In the rows, 128 means zero.
Each path below is one point turned by a fixed rotation once a step. After each direction that follows a path, write how fast that rotation turns it, in degrees each step (0 if it stays still).
Each turn is a multiple of 5 degrees from 10 to 175, or 0.
Each row of a path follows its step; steps can be skipped.

step 1: [133 131 115 129 117 143 126 140 119 116 141 128 123 127 139 125 143 128
 121 126 122 135 134 126 128 133 122 135 112 132 136 132 124 135 114 128
 129 133 118]
step 4: [119 127 132 126 126 141 108 138 122 129 126 136 141 124 143 126 126 127
 122 119 135 135 131 123 134 119 144 125 123 124 126 143 119 118 135 130
 125 133 133]
step 6: [138 128 123 127 127 142 127 124 128 125 137 120 122 144 126 132 134 131
 130 130 118 122 109 127 125 137 131 144 118 131 128 127 141 145 120 125
 137 131 121]
step 8: [138 134 136 127 122 114 127 128 125 128 121 125 135 122 135 124 139 123
 117 128 125 140 132 116 128 105 124 123 127 128 125 128 123 117 133 124
 142 136 141]
step 10: [123 123 128 119 141 132 126 120 130 115 127 122 122 140 128 127 131 132
 129 122 127 140 135 121 141 146 132 146 125 135 134 139 128 134 136 129
 122 121 116]
step 11: [141 127 137 127 125 131 129 139 128 130 129 117 129 138 131 134 136 133
 117 123 134 125 132 127 124 138 124 120 108 129 128 134 133 143 132 118
 149 131 123]
step 13: [132 137 121 134 131 130 129 113 118 122 121 127 137 119 132 126 130 124
 123 132 114 149 127 126 137 109 132 143 121 135 123 128 119 126 123 132
 122 123 131]
step 16: [143 130 140 143 136 141 120 131 113 134 128 124 141 126 120 132 136 137
 120 126 130 128 117 124 128 127 128 131 126 128 127 143 130 138 123 117
 129 136 118]
[126 125 132 127 122 126 126 123 126 129 127 130 125 128 129 124 127 130
 129 131 126 127 126 130 127 131 127 132 127 127 129 125 122 132 131 130
 131 126 123] -> 90
[129 132 130 128 133 124 130 128 123 125 128 126 127 130 132 125 134 128
 126 133 126 132 130 129 125 124 126 131 129 130 127 125 131 131 129 125
 128 126 129] -> 145
[129 128 126 133 129 127 130 127 133 131 125 127 124 128 132 123 134 127
 126 125 135 125 127 129 128 126 127 128 128 126 128 126 128 127 128 132
 130 133 127] -> 110
[130 128 131 131 130 129 127 131 129 128 128 126 120 127 127 131 125 130
 127 128 128 128 124 130 127 132 123 128 129 134 131 129 129 128 127 123
 131 130 127] -> 80
[128 126 134 130 127 129 128 129 130 130 130 127 132 124 128 129 128 130
 128 129 126 126 131 129 126 121 129 127 131 134 124 130 130 126 132 130
 129 129 122] -> 85
[127 127 130 125 131 124 128 128 130 126 133 129 129 127 126 128 130 131
 130 128 126 130 123 120 128 128 127 127 133 125 130 126 129 130 130 129
 130 136 128] -> 35

step 0: [129 125 138 126 140 131 131 121 113 120 137 139 137 123 134 136 125 138
 143 138 121 136 126 124 115 122 118 128 122 136 116 123 142 124 133 121
 123 142 130]
step 1: [123 126 130 125 125 136 123 130 145 138 129 122 143 125 132 131 118 115
 155 137 130 128 128 124 123 134 126 135 126 133 136 147 127 129 131 134
 124 132 118]
step 2: [116 119 117 132 128 124 137 130 117 145 127 130 124 128 118 118 114 130
 122 146 129 131 120 127 119 128 121 136 119 133 132 138 125 121 128 117
 138 134 144]
step 4: [122 136 133 134 122 150 129 127 137 148 114 126 130 124 133 129 135 124
 119 131 138 124 124 136 134 131 131 147 131 129 112 141 124 126 136 128
 132 128 127]
step 7: [129 146 120 137 112 145 132 134 122 122 134 121 128 119 140 129 133 125
 118 134 124 141 138 117 125 125 124 142 126 142 129 127 129 130 129 136
 135 143 130]
step 8: [134 126 118 125 124 123 132 142 133 112 133 121 124 128 137 126 107 110
 139 129 135 136 130 142 133 123 124 120 134 131 133 123 115 122 131 126
 135 126 140]
step 14: [116 124 120 121 128 134 138 134 121 125 120 126 122 117 122 123 120 127
 133 137 127 138 126 134 120 133 126 130 116 133 138 150 131 109 131 127
 124 135 109]
step 16: [119 134 135 123 134 140 131 130 119 140 122 123 132 119 147 134 135 137
 133 132 128 138 107 132 134 130 126 141 134 125 124 123 141 113 134 126
 131 127 136]
[123 125 125 124 125 125 129 131 129 129 124 123 128 128 130 128 131 130
 128 126 128 124 124 126 130 128 123 130 128 129 125 128 127 128 130 127
 126 122 133] -> 55
[133 132 126 126 125 125 129 126 134 131 130 131 128 132 129 125 125 126
 133 126 132 126 124 128 132 132 129 127 126 129 125 127 127 129 128 128
 129 127 127] -> 155
[128 129 128 132 126 128 127 127 124 126 131 125 126 128 132 126 128 127
 135 132 128 128 129 128 127 123 131 126 124 126 128 127 128 136 131 128
 127 123 130] -> 35
[128 132 124 124 130 127 129 135 127 128 127 127 132 126 128 126 129 126
 132 128 129 128 131 126 128 125 122 126 123 127 130 130 130 129 124 129
 129 134 128] -> 55
[131 125 128 131 125 121 129 130 126 131 125 123 125 127 130 129 126 123
 125 128 130 130 129 133 124 131 127 126 127 128 130 132 124 128 129 128
 127 130 126] -> 115
[128 129 131 123 127 133 125 128 126 126 127 124 131 131 126 126 128 124
 125 130 128 127 120 127 125 128 132 127 124 126 128 128 124 128 127 131
 125 130 127] -> 140

step 1: [138 127 120 128 132 126 112 120 109 125 132 138 131 140 122 131 122 131
 119 122 135 115 136 136 124 124 128 126 130 130 121 139 137 129 124 127
 137 127 116]
step 5: [132 123 114 135 124 135 117 133 129 139 132 119 126 127 135 130 134 126
 120 121 128 136 135 131 140 126 125 134 140 139 113 126 133 106 129 126
 129 126 128]
step 7: [127 134 122 129 119 128 129 125 120 118 112 138 127 124 129 120 131 114
 130 131 134 137 127 124 120 128 140 130 116 118 125 118 148 133 129 120
 127 119 129]
step 8: [117 127 137 141 123 130 129 115 128 126 127 128 130 120 139 108 137 125
 118 134 122 132 127 128 137 122 128 137 135 128 124 131 129 126 134 118
 135 144 121]
step 11: [120 121 123 139 134 131 142 125 130 122 129 120 114 126 137 132 124 124
 129 135 124 145 130 115 136 121 126 116 131 122 122 115 129 138 131 136
 135 133 130]
step 14: [120 128 130 143 136 120 131 128 127 138 127 138 114 131 118 129 125 139
 116 136 131 132 142 124 116 137 116 117 132 132 125 125 129 119 136 124
 128 130 133]
step 15: [117 130 128 126 142 134 130 121 119 120 125 137 130 134 143 133 119 137
 134 120 127 127 123 119 111 123 134 112 128 124 132 129 132 134 123 115
 119 127 125]
step 16: [115 120 116 124 122 138 143 123 128 126 134 132 140 133 140 119 119 120
 122 130 130 128 128 142 136 135 127 122 124 130 137 118 133 127 126 133
 131 131 112]
[134 126 127 125 131 130 127 125 126 131 127 128 128 124 124 128 129 130
 126 128 134 128 124 126 122 129 131 125 126 122 127 128 127 126 126 128
 129 129 127] -> 135
[123 129 125 126 126 126 129 124 130 128 127 128 132 128 123 132 131 131
 124 128 127 125 127 128 129 120 128 127 127 126 127 125 129 127 130 126
 125 124 132] -> 140
[126 128 125 127 126 131 128 132 132 130 126 132 127 129 123 127 126 122
 126 127 129 131 128 130 125 134 129 127 126 130 125 124 128 125 132 130
 125 128 131] -> 155
[131 128 128 127 124 130 122 128 127 136 131 130 132 131 126 128 131 133
 127 129 131 129 129 129 132 129 127 128 129 133 126 129 127 131 126 128
 131 128 128] -> 90
[123 126 133 123 128 132 128 126 132 124 129 126 129 131 132 129 130 130
 124 130 128 129 124 131 127 132 127 124 128 127 126 130 126 128 127 129
 129 126 125] -> 55

step 0: [144 129 116 124 134 112 126 123 130 139 137 148 127 133 134 133 127 132
 130 134 120 126 124 128 126 146 125 123 140 125 137 137 130 121 132 131
 115 131 126]
step 4: [125 113 123 132 139 119 116 120 122 134 133 135 130 136 143 126 123 133
 133 124 130 124 122 117 131 136 123 144 136 128 127 122 150 131 136 119
 123 131 122]
step 6: [129 125 132 109 134 139 117 116 127 147 118 122 128 126 130 141 133 118
 132 120 110 127 138 130 119 133 126 127 128 138 121 124 131 121 133 139
 130 126 126]
step 12: [123 125 131 140 127 117 126 133 120 144 145 130 125 131 143 132 149 114
 137 131 121 135 124 131 133 130 131 132 126 134 137 121 131 117 126 126
 124 128 140]
step 14: [142 136 146 116 120 120 115 124 137 126 133 123 121 135 121 123 118 125
 140 119 123 135 129 134 125 128 137 126 137 129 141 121 124 122 130 143
 120 133 128]
step 15: [133 123 134 132 131 117 123 110 117 136 141 134 131 125 124 120 134 128
 127 127 125 129 119 134 138 148 131 141 140 128 130 130 141 124 122 130
 135 135 143]
step 16: [127 122 135 133 126 127 122 131 125 134 143 131 131 123 138 118 140 109
 132 128 143 133 126 112 133 126 123 140 129 130 136 135 121 137 122 134
 114 134 116]
step 17: [132 134 133 121 127 136 112 119 126 138 117 125 139 127 128 136 120 121
 137 119 141 134 131 140 128 120 131 144 121 140 138 114 129 127 128 138
 125 134 130]
[126 126 128 129 129 126 128 124 121 134 123 125 126 125 125 127 125 130
 126 129 130 125 129 130 125 132 131 131 125 130 127 127 129 130 131 128
 131 126 128] -> 160
[133 129 130 127 127 131 125 129 128 132 124 128 131 125 127 129 127 121
 128 128 132 130 128 125 126 125 126 121 125 129 126 130 130 127 127 129
 129 123 128] -> 100
[123 129 131 131 128 131 130 131 126 125 128 127 128 125 129 122 125 129
 125 124 131 129 131 123 124 127 124 130 131 125 129 129 131 129 130 129
 123 126 128] -> 125
[130 129 132 125 129 128 123 129 126 126 131 126 122 127 127 130 129 129
 135 128 127 125 129 125 127 125 126 132 128 131 124 127 126 130 133 126
 129 125 127] -> 140
[132 129 128 129 127 124 130 127 127 129 128 127 131 134 131 118 128 127
 130 128 129 126 128 129 129 129 126 126 129 129 125 129 129 129 132 122
 130 128 132] -> 100

step 1: [135 130 125 118 120 128 130 154 129 136 119 135 126 128 132 123 144 152
 125 114 130 131 133 126 126 122 115 131 132 134 120 121 128 136 133 131
 124 129 139]
step 2: [144 138 126 129 119 122 141 115 127 144 126 118 130 134 118 125 133 123
 112 142 124 111 135 116 138 130 128 131 117 117 135 138 127 137 127 123
 125 125 128]
step 3: [132 135 136 148 138 133 116 123 126 125 141 131 123 125 122 132 132 134
 133 126 138 119 129 144 133 119 127 116 130 134 123 148 122 114 143 130
 136 132 133]
step 6: [137 141 128 132 139 119 119 138 121 131 133 132 130 138 134 122 129 136
 128 136 111 122 118 133 120 124 132 120 119 132 130 155 125 126 126 142
 114 132 128]
step 13: [129 124 132 140 123 139 131 136 118 138 118 130 134 114 134 115 134 140
 113 127 136 110 135 125 136 130 114 144 130 126 118 134 138 131 132 138
 133 130 129]
step 14: [149 159 130 135 113 125 124 129 134 131 133 116 123 131 121 136 123 135
 122 135 114 128 134 133 134 124 131 118 126 128 132 126 129 128 134 133
 122 137 131]
step 15: [116 134 126 130 145 136 127 121 137 136 142 138 113 130 122 123 131 129
 127 131 134 126 137 136 127 119 122 126 128 128 135 142 106 130 129 114
 130 112 124]
step 17: [136 151 115 110 123 129 116 129 128 133 127 131 121 133 138 121 118 132
 113 121 131 128 119 127 133 119 127 139 131 118 127 128 140 122 128 133
 119 141 118]
[127 129 123 130 130 125 128 123 130 129 128 131 131 128 129 126 125 129
 126 127 130 127 129 130 127 129 132 131 121 130 130 125 126 132 126 133
 125 128 130] -> 170
[130 127 130 128 128 131 127 129 127 129 128 125 133 128 128 132 131 124
 131 126 125 133 134 128 126 128 131 125 125 129 131 128 130 130 132 130
 124 129 132] -> 175
[127 128 130 131 128 128 129 128 131 129 129 123 132 126 130 130 124 125
 129 129 130 120 126 123 126 128 126 129 130 124 128 127 131 130 128 128
 128 125 133] -> 130
[128 125 129 120 127 123 130 129 125 130 123 127 133 132 130 129 127 131
 128 127 131 126 126 130 127 125 129 129 130 128 126 133 130 130 128 128
 123 130 128] -> 65
[128 129 131 133 130 130 124 125 126 127 127 129 135 127 128 128 129 129
 129 126 130 130 126 124 129 129 125 127 128 128 126 133 128 125 124 134
 129 130 125] -> 110
[128 128 128 126 132 133 128 131 128 124 124 130 130 126 123 128 126 128
 126 121 125 126 129 127 126 125 133 132 128 126 127 126 130 128 128 128
 131 128 127] -> 90

step 0: [115 115 124 108 147 129 139 120 124 125 117 127 126 134 131 130 141 131
 133 125 132 134 130 130 132 134 118 125 118 129 135 146 118 129 143 118
 132 122 124]
step 1: [126 140 122 131 128 136 117 114 131 125 123 140 134 140 123 136 138 120
 126 125 134 134 135 125 118 118 122 131 115 134 116 146 132 115 140 113
 123 138 129]
step 7: [110 131 123 129 128 126 130 119 131 133 133 132 115 141 135 132 127 129
 126 121 119 125 127 140 119 114 124 128 112 144 135 119 142 117 126 109
 120 135 129]
step 8: [129 127 124 130 132 126 135 121 119 117 120 123 115 137 129 140 142 140
 140 126 128 116 122 128 121 129 121 120 121 139 122 126 135 130 125 147
 117 143 144]
step 9: [122 140 143 144 126 123 138 122 119 124 125 137 122 123 133 148 141 133
 121 133 133 129 125 133 139 116 127 142 118 134 127 134 127 132 132 139
 133 112 135]
step 10: [130 124 129 118 137 130 135 117 123 105 126 136 134 134 140 139 133 145
 127 138 127 143 121 131 132 128 123 115 127 114 130 134 122 128 138 126
 130 115 118]
step 11: [130 142 127 125 114 139 114 120 121 119 119 141 138 138 133 123 122 126
 133 130 141 140 127 122 141 124 124 138 124 119 116 132 119 124 139 120
 116 136 130]
step 15: [120 122 135 120 134 119 138 127 108 135 125 136 120 116 133 138 130 118
 134 111 132 132 127 138 133 127 116 134 125 127 128 117 129 146 128 123
 127 114 142]
[129 129 130 130 126 127 126 125 129 127 123 128 128 130 129 127 131 130
 129 134 123 126 129 131 133 133 125 126 121 132 129 128 127 129 127 129
 127 127 124] -> 35
[127 132 127 128 128 127 128 133 127 129 124 130 125 129 127 127 131 129
 127 131 126 131 132 131 128 126 130 126 135 127 121 127 125 130 131 126
 129 130 125] -> 40
[123 127 130 128 122 134 131 130 131 124 124 125 134 129 127 127 130 128
 130 126 127 124 131 128 127 126 125 128 131 128 127 130 126 129 129 130
 127 128 131] -> 140
[129 126 126 126 122 131 123 130 125 125 132 128 125 125 126 122 130 128
 130 126 124 126 124 126 130 129 132 130 129 129 129 125 127 129 129 126
 128 125 125] -> 45
[128 131 129 126 129 129 129 130 125 126 130 133 129 131 123 128 128 127
 125 126 131 130 128 129 132 131 129 123 130 129 132 134 128 133 125 127
 125 124 129] -> 70
[133 129 128 124 128 127 133 127 127 127 128 130 131 126 131 129 133 128
 123 129 126 128 129 128 128 127 127 131 128 122 127 122 125 131 126 130
 127 123 130] -> 65

step 0: [122 126 122 125 118 144 137 146 132 119 131 127 130 125 123 133 133 141
 132 112 147 118 135 123 126 129 138 110 118 121 121 135 117 129 126 131
 128 145 135]
step 1: [125 146 125 117 126 128 125 140 125 136 131 137 136 103 121 138 126 130
 138 137 136 127 134 131 112 127 134 120 122 126 136 137 128 116 120 124
 123 136 145]
step 2: [126 120 137 121 142 130 137 134 113 123 123 130 122 108 124 146 116 134
 122 130 123 134 122 125 105 135 136 124 131 143 121 137 125 131 128 127
 136 128 138]
step 3: [138 139 152 126 136 143 130 131 119 125 127 127 113 135 122 137 116 129
 129 128 124 137 127 141 127 127 124 128 125 143 134 113 130 123 125 120
 132 130 147]
step 4: [154 135 141 141 129 118 128 135 126 135 140 134 117 129 121 124 118 134
 127 134 122 130 124 130 127 130 134 132 122 130 120 118 120 143 135 108
 138 134 123]
step 7: [140 131 118 124 124 130 122 133 135 116 141 123 127 130 123 110 132 117
 138 119 128 124 128 118 128 115 140 128 128 145 137 129 120 118 127 153
 133 129 121]
step 9: [136 119 114 121 131 135 142 119 128 137 120 111 132 133 136 130 133 118
 138 123 118 131 125 121 115 137 140 138 122 130 123 139 130 110 111 123
 132 134 136]
step 15: [138 122 139 119 130 124 127 143 126 115 119 130 128 126 136 136 110 125
 133 124 126 130 120 140 135 126 136 133 144 139 108 118 134 115 135 140
 117 126 129]
[131 130 131 124 132 133 125 123 127 130 127 126 125 127 126 129 126 127
 125 128 129 129 131 126 126 129 125 133 127 127 130 128 129 135 131 125
 128 130 126] -> 45
[125 129 132 127 127 130 134 125 123 130 129 130 125 124 127 130 125 129
 128 131 127 130 133 125 131 127 132 121 127 126 127 127 129 127 125 127
 127 128 126] -> 35
[128 126 124 127 123 129 133 125 129 128 123 127 126 127 129 124 132 126
 130 130 130 125 129 122 130 125 129 131 133 129 130 127 124 130 129 128
 125 129 132] -> 35
[130 129 129 133 126 129 130 130 123 131 126 130 129 128 129 130 132 131
 126 132 128 131 126 127 125 130 124 127 124 133 130 126 128 133 127 129
 127 125 133] -> 40
[132 127 125 123 135 125 133 128 130 125 129 128 125 127 131 129 129 128
 129 130 133 133 130 129 124 129 129 128 127 127 127 126 131 125 129 131
 127 124 132] -> 55

step 0: [117 119 130 134 125 112 117 124 130 136 131 107 129 145 115 141 126 127
 131 137 126 136 123 137 122 120 128 129 127 114 137 135 124 114 125 128
 127 131 114]
step 5: [116 140 135 127 136 123 105 127 128 133 127 124 134 129 126 143 133 124
 124 118 129 125 129 140 129 119 123 140 118 108 126 143 117 129 119 137
 136 130 135]
step 7: [138 143 136 129 139 115 127 115 134 116 135 134 117 130 113 124 137 124
 119 122 126 126 132 113 123 129 136 128 126 128 137 144 116 137 130 135
 125 130 111]
step 8: [122 141 114 139 123 121 144 116 124 145 128 117 117 130 126 137 119 135
 128 134 127 118 133 118 129 134 127 132 127 138 138 141 123 114 130 139
 125 127 136]
step 13: [108 140 134 135 126 132 132 107 138 126 134 128 123 136 128 141 113 129
 130 119 126 125 129 132 138 123 134 121 143 122 140 136 134 124 138 131
 124 133 141]
step 14: [129 132 119 125 130 138 114 126 125 118 139 121 124 129 126 123 129 106
 133 134 116 123 127 132 120 134 136 122 123 144 152 126 132 123 126 119
 118 128 141]
step 15: [124 136 126 121 143 119 122 117 125 127 136 126 127 130 116 120 131 127
 131 142 123 127 110 118 141 112 127 127 145 129 128 116 125 119 116 134
 124 143 128]
step 16: [129 134 126 132 123 116 125 133 117 138 139 107 137 145 122 142 133 127
 149 135 138 132 131 128 117 121 136 130 129 127 130 117 115 129 129 120
 125 127 134]
[128 126 121 132 125 131 128 133 128 128 133 128 127 130 132 128 126 124
 131 124 131 130 129 124 125 131 131 130 129 127 129 125 128 126 129 129
 127 127 130] -> 140
[124 130 127 126 128 124 132 133 125 124 128 129 130 130 126 130 127 126
 129 130 131 132 127 129 132 126 130 131 124 125 128 126 125 131 127 125
 132 130 123] -> 70
[131 129 129 127 127 128 123 130 127 130 126 124 129 131 129 131 131 123
 125 130 129 126 125 128 133 130 125 130 134 128 125 124 128 128 126 127
 131 123 129] -> 65
[132 131 124 130 127 124 129 127 135 128 126 127 127 130 126 126 130 130
 130 128 134 128 133 125 127 125 124 129 130 131 127 126 126 129 127 123
 128 130 127] -> 85
[128 131 128 132 127 127 125 130 129 125 124 131 128 132 127 130 123 123
 126 125 128 129 130 133 127 128 128 127 131 127 127 133 132 126 124 128
 124 128 122] -> 55

step 0: [120 107 134 128 132 113 127 147 119 132 121 141 118 132 121 116 132 119
 132 131 133 118 110 129 115 129 137 124 126 128 130 125 131 128 132 124
 134 129 132]
step 1: [123 126 118 121 136 133 128 132 116 129 135 137 128 133 117 119 130 140
 123 118 127 118 132 124 137 134 123 127 141 134 129 124 132 147 139 144
 148 120 119]
step 2: [131 117 124 112 130 124 127 129 123 126 124 126 107 136 124 129 126 115
 104 132 124 122 131 118 124 125 132 113 144 130 122 130 127 126 131 133
 114 124 134]
step 3: [118 131 142 139 135 127 118 139 117 127 124 126 115 130 114 120 133 133
 135 128 134 107 129 127 131 131 114 119 132 130 135 139 133 125 133 126
 119 126 112]
step 5: [124 117 130 123 134 123 130 138 119 129 129 134 127 133 116 125 127 120
 122 131 127 108  94 117 121 133 135 134 133 129 121 129 135 127 132 122
 128 130 129]
step 7: [122 120 122 125 131 117 120 149 124 124 116 131 109 135 124 123 122 113
 113 131 127 126 141 128 115 134 142 116 135 129 121 126 130 132 127 129
 122 129 129]
step 12: [116 119 116 125 134 124 126 145 117 129 112 141 123 134 126 113 123 115
 118 123 136 128 119 126 118 143 138 127 128 127 116 120 126 135 134 133
 127 128 124]
step 16: [139 110 133 133 140 131 130 142 115 123 137 125 129 137 123 121 129 137
 139 129 124 114 121 138 121 122 123 122 129 117 116 128 129 142 132 144
 132 127 129]
[128 126 127 130 129 131 133 130 130 127 131 126 130 125 126 127 130 130
 129 124 125 126 132 133 131 128 122 127 128 131 125 124 132 127 129 130
 128 127 129] -> 145
[130 124 130 131 129 126 130 133 127 130 126 131 133 128 131 127 131 128
 129 125 130 131 128 130 126 128 130 126 123 124 127 127 127 130 129 127
 127 125 121] -> 90
[124 129 130 130 130 126 130 132 125 127 127 132 128 129 126 127 129 129
 126 128 123 131 125 128 131 126 125 130 127 130 128 131 127 125 129 119
 128 126 132] -> 145
[134 130 130 126 128 130 130 130 128 125 125 127 129 126 124 125 127 127
 120 125 132 130 128 126 127 129 131 127 126 131 130 123 127 128 125 126
 125 129 131] -> 140
[124 130 126 124 126 126 133 129 129 128 127 132 131 130 125 130 129 127
 126 131 129 126 127 133 125 128 129 128 126 129 129 128 127 136 130 129
 132 130 132] -> 65
[128 128 130 129 129 127 128 128 123 121 130 131 127 129 128 132 120 131
 130 126 132 131 130 127 129 128 123 130 126 127 131 127 130 130 129 130
 130 128 128] -> 140
